These are runs of 8 systems, one row a step. Runs of the same system follow the same rule from any start.
trace 1, D, 8 rows:
41 -2 -20 39 -33 -12 -4 -12 -51 32 45 4 -38 21 67 -6 -3 36
1 -42 -10 10 6 -54 13 4 -54 25 24 25 2 -47 63 10 -10 47
36 -19 28 -33 -4 -49 32 -21 -30 -6 23 42 16 -23 70 -28 25 -18
-9 -25 1 -30 1 -41 19 23 -14 9 -9 -13 67 -26 56 -42 -16 -53
8 -6 22 -66 11 -49 -25 21 24 -11 -7 -30 43 -15 18 20 36 -61
-27 37 -7 -76 -15 -3 2 9 16 -9 -5 -29 37 47 6 32 -23 -59
-35 44 -17 -28 14 30 -55 -5 49 23 -12 8 40 5 -4 66 -11 -29
25 48 -37 -1 -35 46 -52 -16 29 39 19 -1 -12 52 5 39 4 -20
trace 2, W, 8 rows:
-55 -29 -44 -25 -34 10 20 14 -34 27 7 -15 8 10 -17 27 -78 31
3 8 -8 27 30 26 9 -36 19 12 -6 98 -7 -42 -17 18 12 42
40 14 -37 34 -9 -14 69 22 -33 -5 -4 4 -20 35 19 -69 -8 -8
-11 -65 14 17 35 -55 -15 38 -11 3 -15 -25 17 -76 1 -7 18 21
3 44 15 -44 27 -46 29 5 -8 -55 2 -2 -43 34 -17 55 33 12
-28 -32 58 -46 -20 21 33 -28 5 -35 -11 2 38 -8 -17 -52 -21 -38
16 50 27 52 38 25 -55 -2 50 -12 -23 -22 6 4 2 -11 46 -34
-28 -1 -37 -18 -36 10 -12 40 -6 12 -3 -81 1 50 -25 12 -44 -16
trace 3, W:
-19 -21 53 -56 -49 17 -34 -45 -14 5 38 -16 25 11 44 13 -19 -21
-3 52 20 17 -3 40 -58 -46 16 23 21 22 22 15 67 22 -1 -18
-19 28 -52 8 -26 18 -15 6 -16 52 10 -7 36 30 63 5 -56 -21
-10 -2 -60 0 13 -6 -20 8 7 64 0 56 35 -43 28 46 -20 14
44 20 -71 -25 -7 -27 52 9 -13 28 9 70 -5 10 20 10 4 -1
46 -54 -13 -22 -5 -47 31 12 -12 22 2 39 26 -52 27 -43 24 -20
58 5 12 -27 21 -74 -6 19 -3 -14 12 -6 -10 -9 38 12 70 -22
1 -23 44 -89 -24 -44 3 -2 -14 -25 18 -35 23 9 27 9 10 -44
trace 4, U:
20 26 13 -46 3 -43 -31 -15 -13 -4 36 6 -26 14 40 80 36 14
-24 0 -4 -46 -39 -10 23 -3 -35 12 17 -20 41 30 63 -18 -53 -37
-16 16 15 -16 30 -17 -68 -13 20 25 10 14 37 -36 53 63 17 -8
22 43 -54 -52 -22 -32 28 23 -16 13 13 -6 6 57 38 24 -8 -37
-56 -28 -6 -44 2 -10 -13 -10 -10 30 6 30 53 -46 28 47 -45 11
46 38 -15 -41 -29 -4 -25 -29 0 24 40 31 -18 37 44 52 28 -11
-18 -40 -34 -35 -38 -13 -7 19 -20 49 10 -21 54 -10 44 -11 -49 -29
7 1 5 -31 11 -43 -55 -4 -2 16 27 2 -10 -20 31 90 32 22
trace 5, H, 8 rows:
28 -24 -68 49 -33 9 13 32 -25 39 7 -18 -40 16 -23 -22 -20 34
29 -63 7 27 -45 20 8 -17 -27 11 26 3 -55 -10 -36 -26 0 55
39 -26 65 33 -22 9 -1 -29 -20 -33 23 -25 -48 9 2 -53 35 15
-3 -18 66 44 28 -20 -37 11 -5 -37 -6 -71 -13 -17 8 -25 34 6
-58 20 42 34 58 -4 -5 14 6 -55 -34 -43 -10 -8 -38 12 -1 26
-69 15 20 18 30 40 24 0 21 -33 -45 -7 36 -4 -40 -32 -43 -13
-9 27 -27 46 23 53 0 4 49 17 -42 28 41 -11 -26 -46 -12 -37
29 13 -80 41 -5 21 8 47 27 36 -27 -10 -2 19 -39 -32 -4 -22
trace 6, M:
-5 -71 33 1 0 -14 -35 -25 -8 23 20 31 8 -78 9 17 13 40
14 -27 55 -33 -10 -62 4 7 -40 -38 25 -57 -17 6 37 -5 27 -4
-62 -14 41 -25 34 -12 -45 9 24 -13 -22 -35 53 -42 -5 34 -9 -17
14 57 60 -20 34 -10 -3 -31 21 -57 0 13 -17 22 9 20 54 -19
-33 67 -23 -9 25 -1 -4 15 15 6 -20 -11 57 29 49 9 -28 -55
36 46 -37 1 27 9 -16 -15 43 24 -4 77 -1 -11 -1 46 41 -2
25 28 -62 -44 -34 -25 44 10 -32 22 22 21 -6 50 38 14 -22 -12
-6 -44 -33 -19 -32 23 -31 -21 4 66 22 51 21 -40 2 37 -26 25
trace 7, K, 8 rows:
-66 9 12 -20 45 -8 -28 18 31 -3 -35 -14 68 -36 3 28 -20 -30
24 77 -29 -11 12 26 35 -8 38 -17 -20 45 -8 50 -27 0 17 -35
-9 -27 -65 7 -30 21 -2 26 6 62 -13 0 52 -12 8 -33 -48 -30
22 16 -30 36 -1 37 -57 -3 35 29 4 5 -42 4 -49 51 27 31
23 -61 -35 -34 -49 -24 52 24 -35 7 14 -9 -34 7 -43 -14 -13 24
-38 -49 61 28 0 38 -34 -41 -1 -6 7 5 -8 -48 -27 0 -11 47
35 15 39 26 -9 -13 32 -5 -33 -51 13 -37 -54 46 9 -46 26 6
-61 -22 28 12 37 -41 -6 29 -24 -14 -18 -50 42 -37 34 -6 -29 4
trace 8, B (8 x 18):
14 -35 14 -22 3 24 -23 -31 47 24 -6 69 33 -62 -25 1 27 -15
75 12 -12 -55 -33 -26 5 3 11 -1 21 0 -24 39 4 5 54 -44
-31 -51 12 -55 -31 3 -47 15 18 14 0 -57 30 -16 -34 27 -16 -23
-9 44 14 -31 -21 28 -31 -49 -1 1 36 21 -27 42 16 73 -4 21
-20 11 4 -2 -43 36 -1 -10 -13 15 8 -36 40 42 45 -50 -52 -48
-4 17 -22 53 22 4 -72 1 6 52 10 4 19 -28 59 35 1 15
-11 36 -46 -24 15 -55 54 33 -40 -1 0 4 16 26 54 11 -28 -8
-38 -45 8 -10 19 -3 11 -15 -1 22 -11 57 57 -75 17 -10 -27 8
trace 9, H:
-8 -21 28 -2 1 -18 15 40 0 -42 -25 -85 5 16 -29 -53 2 -37
-27 -9 25 21 32 33 -51 -3 54 -9 -28 -7 4 -39 -70 27 19 11
-18 58 -3 6 -2 44 26 5 19 -34 -26 -31 -6 69 -39 -26 -21 -33
-23 -25 -21 33 -20 54 -57 8 34 51 -13 -25 43 -22 -14 -16 -32 -19
23 56 -50 59 -1 43 -1 0 11 15 -2 14 -49 48 -25 8 1 24
-5 -54 -23 24 -57 20 3 17 -36 31 14 -52 -7 13 -3 -45 -49 13
30 -17 19 64 -4 34 -28 -38 0 11 20 34 -51 -22 -14 -6 28 58
16 -5 32 38 -12 -15 31 12 -43 -39 7 -62 -35 37 17 -64 0 3
trace 10, D, 8 rows:
2 33 17 48 14 48 -71 -38 29 15 12 17 -26 -3 -3 43 23 30
22 22 -34 61 -31 24 -1 -3 -37 24 27 -16 -50 51 27 -12 -21 37
-2 -33 -18 42 21 -34 -3 6 -38 22 15 29 -27 -50 17 30 0 78
50 -11 17 -3 -14 -24 54 -31 -39 -12 27 57 -26 -2 41 -41 22 14
-14 -50 -3 13 12 -32 35 23 -25 10 -15 5 50 -51 36 -63 -26 -13
36 -31 46 -44 11 -54 -3 14 13 -30 -4 -23 17 -27 6 -21 59 -47
-40 10 9 -63 -6 -19 38 25 -5 -34 -18 -46 36 34 -5 -10 -35 -48
-40 37 20 -31 44 9 -37 -2 57 -17 -31 4 42 -15 -23 46 14 -34
trace 11, M:
22 49 26 72 34 6 -50 -6 10 -14 4 -25 -40 16 20 10 43 17
-36 50 -49 30 51 -35 27 51 -18 -9 -27 -24 -2 17 8 27 -27 18
-19 11 -12 9 42 -1 51 -22 -1 -7 -16 96 5 -38 -9 10 -8 37
39 -14 -4 -6 -19 -26 52 -11 -34 9 16 40 20 -5 67 -64 -1 -24
28 -67 -24 -20 -12 -26 -34 28 20 50 -3 -3 40 -59 2 -10 19 -28
29 -35 19 -77 -30 -31 5 7 6 -27 15 -24 -32 10 -54 31 39 -9
-60 -5 41 -52 -34 40 -17 -24 7 -16 2 -37 28 26 -15 13 -46 -25
9 41 48 41 2 53 -67 -45 32 -5 13 -8 -16 19 12 7 28 -5
trace 12, B, 8 rows:
7 -4 -78 19 -7 3 40 9 -19 51 1 66 7 -14 12 -4 -37 27
38 -64 -37 0 -26 -32 37 9 -37 38 18 40 -3 -39 19 -32 -3 24
28 -75 27 -23 -14 -57 8 0 -40 -3 30 -2 -24 -44 14 -1 28 36
-7 -36 84 -36 -1 -37 8 -22 -30 -55 21 -28 -21 -10 9 3 24 18
-24 15 98 0 18 13 -22 -35 10 -58 -1 -33 0 6 5 -11 21 -13
-11 70 37 30 38 23 -32 -3 38 -38 -25 -34 9 32 4 -7 24 -40
-25 65 -37 22 42 23 -13 30 48 -2 -45 -15 29 22 -26 9 -7 -39
-6 38 -80 3 14 29 18 19 36 33 -29 49 15 7 -40 20 -21 -9
trace 13, K, 8 rows:
43 19 -70 48 -7 32 -18 7 25 48 -1 38 -31 5 -31 14 15 21
35 -76 -49 0 -40 -14 6 26 -18 43 15 1 -26 -28 -34 -4 1 35
8 -64 47 7 -13 11 -26 -27 2 -9 15 5 -40 -44 -50 9 29 51
18 -39 67 -5 -22 -15 30 -13 -30 -53 14 -39 -35 11 -11 -54 19 4
-52 -6 74 19 33 -13 -16 4 -10 -46 -17 -62 24 -15 21 -24 -9 -7
-19 77 18 10 57 -22 30 15 6 -58 -33 -16 2 34 11 -2 12 -23
-32 35 -43 4 41 -14 39 30 10 9 -39 26 63 -11 26 -19 -35 -35
24 48 -56 38 30 27 -19 4 47 39 -21 61 18 -11 -1 11 18 -16
trace 14, Y (8 x 18):
54 30 2 0 -16 -18 -56 8 7 8 26 -50 -30 41 34 25 49 -23
-60 -27 19 -48 -16 -26 -6 11 -37 -17 16 -55 -4 8 -4 53 -42 31
-21 39 34 -20 5 32 11 -68 -3 -12 20 77 6 6 34 26 -13 14
7 15 -36 12 -38 26 12 5 -10 34 4 -11 37 37 51 -56 -43 -48
-9 3 -54 46 31 -30 -41 35 -10 49 2 -2 5 -31 35 47 -6 37
25 13 -45 -55 -7 -43 63 15 -21 -12 10 33 -38 28 -25 38 9 18
-2 -74 22 -39 -20 -12 28 -21 -15 12 7 44 39 -59 12 -36 -10 -6
71 15 18 13 -5 -11 -47 -15 17 16 21 4 -2 1 56 -15 63 -38
trace 15, U:
-1 7 -35 -46 0 -68 56 37 -46 -15 9 -13 -20 28 13 32 -11 15
-47 -14 53 -31 -3 5 9 -56 -29 -9 23 44 24 -25 45 17 -34 24
52 40 8 -6 -17 14 -38 -28 23 22 21 17 18 24 64 -11 35 -57
-7 -22 -49 -31 10 -45 -3 62 11 30 -24 -30 55 -24 8 1 -10 -45
-18 6 1 -67 14 -40 8 -4 -9 -19 12 22 -21 -3 -20 92 10 37
-13 7 17 -46 -60 41 18 -51 -23 4 33 17 9 45 33 -8 -45 -15
4 -6 -2 17 -6 24 -86 -6 34 54 8 -11 46 -28 41 14 7 -30
27 20 -67 -19 1 -53 -4 61 -7 19 3 -42 -17 30 6 43 13 -8
trace 16, Y (8 x 18):
-53 -52 42 25 -16 23 -12 6 -18 -13 -8 -67 12 -14 -21 -38 -43 13
-2 68 28 60 43 29 -19 -33 14 -26 -4 24 -34 16 6 19 25 30
-32 10 -23 11 -11 14 58 32 -18 -23 -26 -43 4 43 -28 -52 -53 -14
-27 5 -4 63 62 10 -7 -3 19 9 -29 51 17 -63 -7 3 0 35
51 33 -43 0 2 -4 53 32 20 -18 -24 2 -24 42 -44 -38 29 -34
-25 -76 10 11 19 -15 -11 32 12 5 -28 -19 24 -75 -48 -17 0 14
52 32 30 -2 18 6 -10 -20 41 -34 -2 23 -41 13 -38 10 75 -11
-29 -49 36 -18 -32 17 -1 15 2 -23 -14 -75 13 7 -46 -44 -24 -26

Which system made each of these runs?
trace 17:
-37 45 14 -25 48 -8 34 12 28 -39 -43 6 54 3 0 -16 -8 -54
-22 28 -23 -8 36 16 -22 21 61 13 -44 9 64 -21 -17 5 0 -57
 -> Y
trace 18, 2 rows:
-5 0 -63 10 27 -12 10 42 25 42 -36 26 60 -37 7 -19 -15 -35
22 -5 -36 -45 14 -34 26 6 7 3 2 61 -27 -21 -39 63 31 33
 -> U
trace 19, 2 rows:
-50 -36 64 14 31 -6 17 -15 -18 -49 -11 -6 -15 -41 -36 -1 -8 52
4 24 52 40 28 -6 51 -15 -20 -58 -13 2 -14 12 20 -69 12 -3
 -> K
trace 20:
30 49 -3 62 12 21 -16 6 15 6 -12 -22 15 31 49 -59 13 -47
21 22 -79 29 34 -15 -7 56 35 28 -32 2 -4 -9 -40 18 20 -3
 -> M
trace 21:
21 -18 -11 34 -57 37 -55 -8 -14 41 36 -48 -35 31 8 0 -11 19
0 0 21 57 -22 20 -32 -22 -38 3 36 -32 -59 24 20 12 -9 61
 -> H
trace 22:
47 35 -13 63 15 6 -45 27 27 9 -10 -46 -14 22 12 -27 43 -30
-45 -13 -8 -6 21 -32 1 48 -12 -25 -17 -67 -24 2 -55 43 -14 33
 -> Y
trace 23:
-6 39 -23 -29 42 7 13 12 60 -14 -42 39 23 -8 -58 23 22 -33
20 22 -48 -8 -24 53 6 11 50 16 -23 8 1 37 -67 -16 -3 -41
 -> D
trace 24 (2 x 18):
-10 -79 51 6 -16 -19 -36 -7 -25 11 18 -32 18 -57 31 -22 0 14
-4 -10 77 -31 -10 -35 1 -19 -37 -44 26 -47 -3 14 50 -14 11 -13
 -> D
trace 25, 2 rows:
-34 -17 -35 -50 2 -5 50 16 10 12 -29 37 63 -24 -14 -17 -43 -34
28 -18 19 -37 -9 19 -40 -7 64 9 -13 10 35 -26 -32 -9 45 -61
 -> D
trace 26 (2 x 18):
23 -30 -53 -21 -14 -51 34 16 -47 33 27 36 -19 -17 28 29 -8 43
11 -38 36 -8 -4 0 -26 -51 -6 18 31 64 -5 -56 22 28 21 39
 -> K
trace 27 (2 x 18):
45 -42 -21 10 -39 -34 14 10 -56 17 39 -13 -56 8 16 -1 8 49
-3 -43 52 -6 0 -39 5 -31 -49 -14 34 20 -21 -39 40 14 10 53
 -> W
trace 28 (2 x 18):
-10 28 -44 -68 -11 18 31 -13 23 17 -6 68 30 14 -17 35 -23 -26
14 -11 -29 -5 -27 58 -43 -17 53 55 -5 36 41 -18 -16 -5 -5 -38
 -> D
trace 29 (2 x 18):
-45 27 30 5 -2 12 1 -48 -41 0 28 28 10 10 72 22 -45 30
-39 48 -12 36 32 9 15 -14 -16 13 -9 41 45 -4 73 -13 -43 -3
 -> W
trace 30:
-52 15 19 -20 39 14 22 13 41 -41 -50 -7 37 -10 -61 -10 -10 -31
1 30 -14 11 18 38 0 21 58 -20 -44 -16 2 20 -79 -19 16 -38
 -> W
trace 31:
27 67 -13 0 39 -27 -9 -7 8 -11 9 34 -35 18 19 66 45 18
-29 -37 -12 -68 -35 -16 58 20 -22 -9 -6 -20 28 14 -18 -24 -48 -25
 -> Y
trace 32:
-44 29 -17 24 77 -45 -2 39 3 -8 -33 -1 27 -36 16 38 -5 14
61 60 -24 -24 12 -19 33 1 21 -18 -3 39 -20 40 3 3 51 -36
 -> D
trace 33:
-53 -26 25 -5 -14 -17 -24 23 -37 -12 10 -92 -3 13 10 19 -40 20
-36 58 32 2 32 13 9 -49 -8 -29 9 52 -13 12 23 49 -9 37
 -> Y
trace 34, 2 rows:
24 46 -55 -29 2 20 -27 -1 50 32 -4 42 3 17 -26 60 23 -21
44 -38 -50 -32 -67 24 21 0 4 46 14 25 9 13 -17 -36 -13 -30
 -> W
trace 35 (2 x 18):
-63 6 69 -11 -12 26 -28 -28 -14 -33 8 -56 11 24 14 9 -36 0
-38 74 11 5 14 1 27 -3 -26 -42 -2 -31 -15 68 29 13 -32 0
 -> K
trace 36, 2 rows:
10 -18 -54 -19 -23 25 -45 2 34 73 3 35 42 -29 1 25 -9 -22
36 -28 -62 -41 -38 -29 -16 28 -9 43 26 -7 -28 6 -17 57 10 18
 -> U
trace 37, 2 rows:
73 53 -13 31 21 -7 15 -2 19 -9 -4 35 -27 23 17 -26 61 -23
-8 7 -88 -18 -2 -17 30 55 4 38 -23 -3 34 10 -7 2 -38 -27
 -> M
trace 38 (2 x 18):
-6 16 -22 -3 36 -74 61 44 -45 -28 -9 -12 -11 7 28 3 -5 17
-15 -4 16 -35 47 -53 51 4 -4 -27 -21 52 39 -47 22 -6 11 -12
 -> Y
